Each row of R is roughly a mix of the hidden directions of one of 3 groups; some rows fit no group.
R:
47  31  -14  -31  48  7  -3  -18  32  48
-4  6  10  15  -34  -19  -26  30  -66  -51
37  29  -17  -18  0  -19  -51  -49  -41  -24
-24  -47  -3  17  34  71  12  -18  20  16
-4  2  -11  50  1  -3  32  74  -1  37
61  -6  8  43  -24  2  12  -49  38  15
71  -25  -8  20  -23  -4  -5  58  -17  11
-10  -44  51  -3  -42  11  53  26  -19  -7
8  -29  -5  -15  15  24  60  -4  55  42
-40  62  19  -31  -21  -44  -12  9  -27  -17
20  34  -9  5  40  37  -48  -51  -22  20
4  9  49  -29  -27  -20  10  -43  29  -56
4  0  -35  9  38  -11  -12  -81  -28  -6
-28  -41  41  7  -49  -19  49  24  -6  -21
8  26  -25  -28  27  -2  -18  -82  19  -10
-19  -44  12  32  -56  7  8  55  -18  -19
1  1  -46  5  52  -9  -3  -72  -19  4
15  66  3  -37  53  -4  -15  -4  39  -2
1  -20  -18  22  -40  15  -56  54  -37  4
49  -52  18  52  -26  34  -10  7  -4  16
53  7  8  0  70  15  -23  -20  11  36
8  -47  42  2  -65  -3  12  12  -25  -36
-26  14  -8  -35  0  -8  -29  -59  -46  -43
-31  18  10  31  36  58  -21  5  40  38
70  -8  -9  -16  8  -18  -50  -43  0  -19
10  -1  36  -87  -12  30  -8  -11  10  7
-2  37  -34  3  48  -3  -21  -50  -45  26
36  23  8  1  -11  -5  -34  48  -67  -19
9  31  -45  -13  -14  -34  -50  56  -14  2
15  -42  49  -1  -36  27  44  42  16  0
-32  10  -10  -11  0  50  -39  68  5  21
-7  -40  35  23  -22  49  24  54  7  26
-40  -59  11  46  -2  34  36  5  -8  22
-28  0  32  -11  4  -13  -52  -20  -56  -46
31  29  33  -25  43  -1  -17  -57  38  -3
72  33  -20  -14  17  -11  -45  -9  -32  -6
7  -1  -67  3  32  -27  -33  -51  -15  -13
-1  42  0  -25  -24  -47  -68  13  -8  -20
-43  -44  43  28  -19  1  13  9  -37  -46
2  -58  30  41  26  26  15  -32  -30  -31
10  65  -30  -46  31  -37  -20  -19  -8  -6
-18  -26  45  2  -33  0  55  49  30  0
-43  50  -13  -2  41  21  -29  -50  -17  -9
28  36  -38  -41  12  -18  10  -66  18  -4
-29  36  -43  -36  46  -15  7  7  -24  45
-25  30  14  -18  4  -26  -61  13  -54  -31
69  19  -22  -1  54  6  10  -35  -16  14
-8  -29  -9  35  40  27  8  -74  17  3
39  -36  -18  31  -27  17  41  11  50  30
-57  28  -15  -19  40  -19  6  48  -30  23
-16  -64  22  39  -1  26  54  18  12  9
-26  7  18  -12  5  2  -58  -2  -76  1
81  -12  -14  -12  -34  -17  1  40  -16  1
-12  15  4  -45  -10  -32  -18  61  -5  53
-19  -17  0  12  -51  -5  -15  78  -21  -19
-19  -15  5  30  -23  -12  -37  -26  -70  -37
-34  -25  29  -10  9  31  68  33  23  21
-40  54  -50  -17  31  -3  18  33  -25  11
-9  67  -7  -34  13  -41  -47  -20  -11  -13
-33  24  -57  1  -3  -11  31  35  -37  43
36  -15  5  -18  -33  -46  -67  -4  23  -20
-48  -4  21  14  -9  -36  1  -34  -34  -62
48  0  -17  -33  24  0  14  -75  12  -8
-16  52  -28  37  -37  -10  -3  42  -39  -25
1  -33  -10  -13  21  24  63  -18  42  44
2  -42  -9  43  -66  2  11  45  -14  0
17  4  12  -11  5  63  -62  -18  34  -20
35  34  -38  -6  12  -27  -51  -36  -44  -3
6  55  20  -42  54  -7  -3  11  8  44
-4  -56  -46  6  4  13  46  1  4  53
2  67  33  -37  12  -23  -43  26  8  -14
47  -21  46  17  -19  -1  13  -53  35  -30
69  -2  -33  -31  -3  -8  4  -58  8  -14
37  21  -30  -6  53  -8  -8  -57  20  33
-6  55  22  12  -46  -12  -14  56  -5  -33
1  49  0  22  -47  -34  -35  38  -39  -6
-20  54  -17  -41  -46  -34  -35  24  1  -9
-14  51  60  -7  -4  9  -2  -14  9  -60
32  11  39  -54  -19  -11  48  39  21  -11
-37  5  -26  -9  27  29  78  -11  11  20
-31  19  13  34  32  38  13  28  35  56
-12  53  -10  -1  -1  -79  2  -5  30  -14
-52  22  27  -16  49  -8  14  -59  0  -13
-37  65  -20  13  23  -7  12  44  1  41
-4  66  16  -49  11  -41  -34  13  -16  1
45  44  -19  -39  14  -34  -18  -44  -21  -22
-17  43  34  -11  -21  -25  -51  27  -36  -36
-32  54  -31  -31  11  -20  -15  -55  28  -1
25  -22  31  5  0  20  47  31  68  13
-17  21  14  -29  -18  -34  -23  -38  -40  -61
30  -2  2  13  42  70  -22  -18  34  28
30  -12  -2  -29  -4  -23  -18  -75  -4  -46
39  -45  29  10  -53  -6  -5  33  38  24
-22  -59  45  -6  -22  34  44  2  24  -18
-25  -20  64  -3  -53  -16  -20  2  -40  -16
-14  50  -11  -12  15  -33  -56  3  -53  -11
-53  -24  35  -40  33  7  -3  -37  -37  -19
Here is one row from each group, named. Which group is each of the other rows in?
40  -52  12  -15  7  -3  18  -67  19  -22 -> D
42  31  -24  -8  48  -21  -41  -46  9  22 -> L
-26  -4  49  59  -46  -5  -25  -15  22  -19 -> K

-20  19  9  -8  55  19  70  -17  3  32 -> D
14  66  -47  7  41  -14  -36  -7  -15  -15 -> L
-16  -17  13  -26  -22  -32  -55  55  -37  10 -> L
24  -6  29  -24  -34  -44  -16  9  -48  -53 -> D
-5  -64  63  -24  -2  5  -23  -32  -1  -17 -> L
28  19  4  -51  -3  -2  -5  33  69  -28 -> K
22  19  -6  -8  -20  -33  -32  -21  -56  -59 -> D
19  82  13  -7  -2  -32  -43  10  -4  -4 -> L
69  -9  -24  9  8  16  37  37  5  42 -> D
